One turn sends every row of this set to another row. A few are shown first. Where does it send the rows asked after them?
k_512: 168  40  -299  215  -298  -322  -116  -182  236  -29  -32  75  -281  243  -44  -27  -12  -100  -143  109  -122  -100  -49  110  149  124  -58  247  -10  -42  -232  -189
k_827: 210  156  -11  152  75  8  -281  -63  66  -196  -59  152  -15  30  -99  48  -253  -33  -56  261  -386  233  -60  1  49  115  -163  39  188  -75  205  -351
k_644: 107  -19  -293  154  -258  -316  -147  -193  196  -71  -46  19  -299  290  58  -82  -51  -78  -259  148  -144  -48  -5  163  242  119  -55  290  -5  136  -135  -156
k_618: 91  -148  -226  -161  5  -181  -145  32  -21  181  -31  93  -423  -29  159  37  -87  -262  -17  135  -414  237  -59  -97  93  101  -273  87  -207  81  -133  -50
k_712: 162  101  -312  146  -199  -308  -202  -326  277  -69  56  41  -290  300  11  10  -61  -52  -228  72  -220  -30  -44  97  228  46  -71  289  13  62  -221  -145
k_908: -100  38  -40  204  191  150  -314  -149  7  126  64  -28  -105  -359  -263  2  -15  -134  -13  279  38  326  -119  -347  302  141  -56  257  306  222  -184  -80
k_44: -121  111  30  146  224  137  -310  -184  8  47  15  25  -107  -295  -194  41  7  -17  135  277  92  359  -49  -387  237  92  -67  145  254  207  -222  -126
k_391: -143  9  -41  -189  212  263  -66  -146  -47  76  146  -266  -216  -9  -115  153  33  70  -141  22  85  254  -39  -154  -80  206  -60  -24  -220  11  80  -108
k_346: -46  -13  -25  311  -21  -269  -216  -95  411  61  146  164  -93  -194  286  217  190  -178  11  214  -112  224  -80  21  199  184  -18  308  64  291  -4  94
k_557: 198  44  -394  161  -217  -388  -159  -286  175  21  -20  93  -260  213  18  -97  5  57  -261  214  -110  -47  -123  61  205  132  -61  195  6  61  -205  -187
k_235: 200  240  -89  -47  -59  -67  -153  -292  -16  -27  76  -174  -26  134  -26  -226  -198  -75  -179  176  -127  -94  -265  -49  8  -62  121  -60  -18  -195  218  152
k_820: -15  77  -96  369  -72  -217  -296  -18  349  134  112  184  -105  -145  175  93  219  -294  53  163  -112  258  -50  -78  154  67  -28  344  31  320  -69  197
k_709: 136  71  -113  79  -88  119  -344  -242  55  95  16  -162  84  23  297  -191  136  -118  -182  64  -72  350  -223  -149  -89  398  -229  116  -51  189  287  -52
k_63: 292  287  -52  45  9  -36  -105  -260  44  78  84  -139  -150  42  -10  -145  -45  -28  -140  131  -196  -114  -256  -1  65  -49  85  -190  -86  -234  272  112
k_939: -67  -26  -7  -171  229  260  -185  -289  20  131  133  -299  -134  -10  -143  206  91  -137  -88  30  59  320  -19  -211  9  162  19  -34  -263  18  109  -179
k_599: 227  260  -72  11  -75  -103  -250  -320  -4  -54  30  -223  -113  26  -35  -215  -203  -6  -128  38  -207  -36  -199  3  90  -14  87  -185  -117  -183  209  137
k_228: -55  38  19  121  189  228  -346  -217  71  73  137  64  -123  -354  -222  -45  -4  -70  43  293  59  288  55  -351  249  267  -56  160  271  190  -176  -83
k_860: -50  118  23  82  321  91  -350  -133  -45  64  33  41  -111  -450  -185  -18  60  -68  42  268  -17  178  -47  -334  179  204  -97  197  273  237  -175  -59
k_879: -38  11  -64  278  -24  -279  -175  -67  425  140  81  65  -139  -129  215  30  195  -235  162  203  -150  286  -128  -40  229  126  17  303  126  374  -48  150
k_342: -174  -22  -64  397  74  -24  -114  -70  206  293  62  -107  -43  -115  284  -122  -315  -149  2  328  -57  45  33  -147  140  59  -193  -105  92  -22  -67  116
k_444: 171  69  -270  121  -280  -341  -113  -280  141  -40  18  -48  -229  276  0  -5  -110  -46  -148  171  -160  -62  -113  108  308  85  -77  289  -78  27  -203  -232
k_679: 41  33  -157  349  -23  -213  -199  -27  410  117  153  44  -47  -158  201  103  150  -310  76  210  -217  203  -50  -1  244  152  63  372  -14  301  -80  161
k_467: 178  -73  -64  76  339  207  -102  -350  313  234  -202  -29  -83  35  48  -35  85  -85  -142  -16  -52  88  -187  -181  273  236  -256  198  166  -107  -250  -161
k_186: -87  -34  39  -298  207  228  -138  -197  -72  141  47  -202  -74  66  -158  183  95  -88  -126  24  61  288  -31  -145  -45  197  29  -14  -161  -43  123  -33
k_606: -6  -18  -17  -282  188  307  -103  -258  9  40  144  -199  -146  -10  -49  145  82  -87  -27  53  72  263  -40  -251  -62  186  59  -27  -273  -75  32  -59
k_693: 5  0  39  388  5  -170  -274  4  355  128  102  121  -132  -173  223  67  185  -240  69  144  -214  224  6  11  293  85  45  303  108  322  -42  130
k_123: 293  202  -109  -83  -72  -25  -150  -309  33  -60  -52  -143  -94  1  -42  -268  -133  -115  -164  149  -182  -155  -197  2  112  -29  101  -122  -50  -181  255  63
k_150: 281  204  -47  6  -16  -62  -199  -251  -11  1  29  -146  -7  14  -124  -236  -181  -96  -132  143  -98  -43  -273  -55  76  -58  101  -90  -217  -205  282  88
k_403: -82  -12  -8  110  170  197  -335  -107  -44  174  7  16  -94  -375  -218  -75  75  -20  42  188  37  301  9  -352  229  150  -39  154  239  213  -242  -152
k_661: -102  -61  6  -247  99  305  -67  -223  49  94  64  -267  -64  -62  -54  139  68  -19  -61  11  65  283  -34  -149  -20  136  50  -108  -199  -54  159  -139

k_186 -> k_228
k_467 -> k_342
k_693 -> k_644
Now find these:
k_908 -> k_679
k_712 -> k_235
k_391 -> k_860

